In the rows, 128 means zero.
The rows of X fall into 3 groups, which share some directions, and each row is roughly a mix of its group's hidden directions.
X:
[[124 135 117  89  82 105 151 130 112 126]
 [138 169 126 115 145  94 145  91 137 130]
 [102 134 116 152 118 167 134 104  94 110]
 [131 139 150  87 124 124  84 114 146 110]
 [ 84 117 129 110 137 129 149  82 118 120]
 [136 102 130 134 138  72 137 113 119 100]
 [115 129 117 139 148 133 114 184 102 143]
 [116 118 111 120 124 114 115 191 114 126]
 [149 115 141 138 149 109 106  86 142  97]
 [118 153 141 156 111 160 162 156 129 143]
 [142 111 176 152 136 165 116 128 140 131]
 [135 171 124 103 138 119 122 146 167 105]
 [132 121  88 121 136  88 115 162 131 106]
 [113 124 105 144 170 147  89 110 120 137]
 [ 76 118 129 119 147 146 114  97 108 124]
 [158 121  98 136 113  98 116  95 153 143]
 [131 107 141 112 149 104  81 121 138  99]
 [133 108 123 145 157 128  94 174 113 118]
 [129 126 150 170 156 138 117 157  95 127]
 [132 144 136 172 138 141  98 166 137 140]
 [111 116 155 134  94 168 144 142 111 150]
 [164 106 127 143 148 122 102 165 151 121]
 [135 176 143 132 136 118 140 167 124 102]
 [124 117  98 159 118 123 160 148 119 167]
 [129  90 161 135  97 157 116 130 145 112]
 [ 97 118 129  87  96 146 115 114 103 118]
 [107 154  92 143 161 112 111 154 142 120]
 [100 167 132 118  97 153 133 113 103 145]
 [111 151 165 148 149 157 145 145 120 102]
 [147  90 158 118 121 133 125 112 150 167]
 [125 135 115 164 155 152 127 170 108 138]
 [105 103 130 164  99 154 133 114 104 108]
 [139 122 157 125 102 101 145 156 139  89]
 [166 105 111 150 146 132 143 159 152 144]
 [124 130 124  97  99 173 136 148 155 135]
 [119  95 105 158 127 105 134 104  94 146]
 [151 131 124 113 125 168 137 149 161 163]
 [136 132  85 106 128  84 141 141 142 144]
 [130 143 134 163 110 134 105 173 102 121]
 [118 136 171 101 131 151 155 116 122  96]
 [147 162 113 109 145  85 140 135 155 129]
 [ 99 151 121 118 116 101 111 102 149  91]
 [114 128 186 145 110 144 137 117 109 141]
 [141 147 124 121 114  83 159 104 154 138]
 [160 132 182 153 133 142 114 127 129 114]
 [111 128 151 109 139 138 104 173  97 145]
 [130 122 153 107 124 138 117  67 132 118]
 [103 170 150 143 133 154 138 135  93 123]
 [125 108 115 157 184 138 120 140 112 139]
 [122  95 145 105 142 156  96 138 108 156]
 [137 131 123 105 134  88 131  75 133 135]
 [163 126 126 152 139 124 102 167 151 106]
 [121 106 140 133  91 145 127  89 135  93]
 [129 146 162 159 155 152 144 154 112 113]
 [121 116 124 141 128 123 116  73 109  93]
 [123 123 162 168 112 132 117 144  86 126]
 [131 148 110 169 135 117 163 122 134  92]
 [110  98 119 124 144 124  78  99 143 125]
 [171 152 141 117  93 112 124 120 157 124]
 [129 170 132 129 156 115 123 129 157  88]
 [131 155 150  98  84 142 132 144 154 126]
 [134 110 101  99 140 117 108  78 127 120]
 [112 170 128 102 118 106 148 149 122  96]
 [106 136  89 120 121  81 121 108 126 109]
 [100 153 138 125 114 174 151 135 147 108]
 [107 118 150  83 135 135 102 107 151 108]
 [107  96 152 116  88 130 124 161 115 138]
 [138 116 143 176  96 137 106 134 119 153]
 [134 145 120 103  99  88 146 125 159 108]
 [140 138 120 169 120 149 156 171 134 126]
 [125 124 169 168 117 164 137 148 126 131]
 [160 152 120 133 121 154  99 158 139 157]
 [145 123 105 142 172 131 113 167 129 149]
 [ 89 108 137 132 132 167 160 106 120 132]
 [123 175 109 122 130 146 134 129 139  82]
 [ 75 155 139 118 131 141 129 144 131  97]
 [ 92  91 143  93 128 127 143 105 117 141]
 [153 154 106 160 114 135 162 141 120 154]
 [135  81 142 126 144 135 111 170 146 125]
 [105 105 112 149 125 110 120 102  81 119]
 [ 98 156 103 137 141 104  96 137 149 108]
 [147 132 137 111 109 163 129 165 150 160]
 [169 137 132  80 138 104 126 138 131 113]
 [149 157 132 141 122  93 107 125 131  84]
 [153 135 133 129 116  72 134 114 128  97]
 [139 118  88  95 118 110 154 143 112 154]
 [182 134 104 146 140 121 123 143 147 150]
 [113  70 146 113 129 106 140 137 113 134]
 [128 125 142 104 157 121 139  85 136  90]
 [110  90 100 114 103 124 120 165 112 138]
 [ 97 164 140 104 142 141 136 137 151  94]
 [ 83 154 117 115 128 136 102 160 148 118]
 [ 96 142 116 134 122 142 131 103  85 160]
 [ 89 149 119 107 116 124 102 120 165 107]
 [145 107 126 118 147 154 103 108 171 149]
 [124 104 117 110  77 105 121 112 106 143]
 [134 148 107 123 123 157 145 116 123 182]
 [ 98 138 133 144 102 140 132 137  78 149]
 [128 175 133 107 103 119 103  98 113 130]
 [ 90 128 120 134 130 176 160 125 125 145]
 [158 120 163 142  99 140 151 138  97 144]]

One row of each group comes first, with its name. Which group is each row after those in?
[169 132 103 170 143 123 125 155 137 131] => <19>
[151 124 131 165 165 138  94 145 140 141] => <127>
[133 124 136 113 105 156 134  78 154 112] => <14>

[ 98 124 111 121 108 140  88 159 141 153] => <127>
[108 126 118 117 126  92  91  97 136  98] => <127>
[112 165 163  98 133 100 124 125 105 126] => <14>
[124 106 107 161 137 136 139  81 148 143] => <127>
[161 143 137  93 118 134 110 163 154 141] => <127>
[119 115 145 102 118  89 123  89 107 146] => <14>
[132  93 106  95 157 149 139 112 140 151] => <127>
[126  85 141 145 143 129  90 150 102 123] => <14>
[141 111 147 126 135  75 111 100 131 107] => <14>
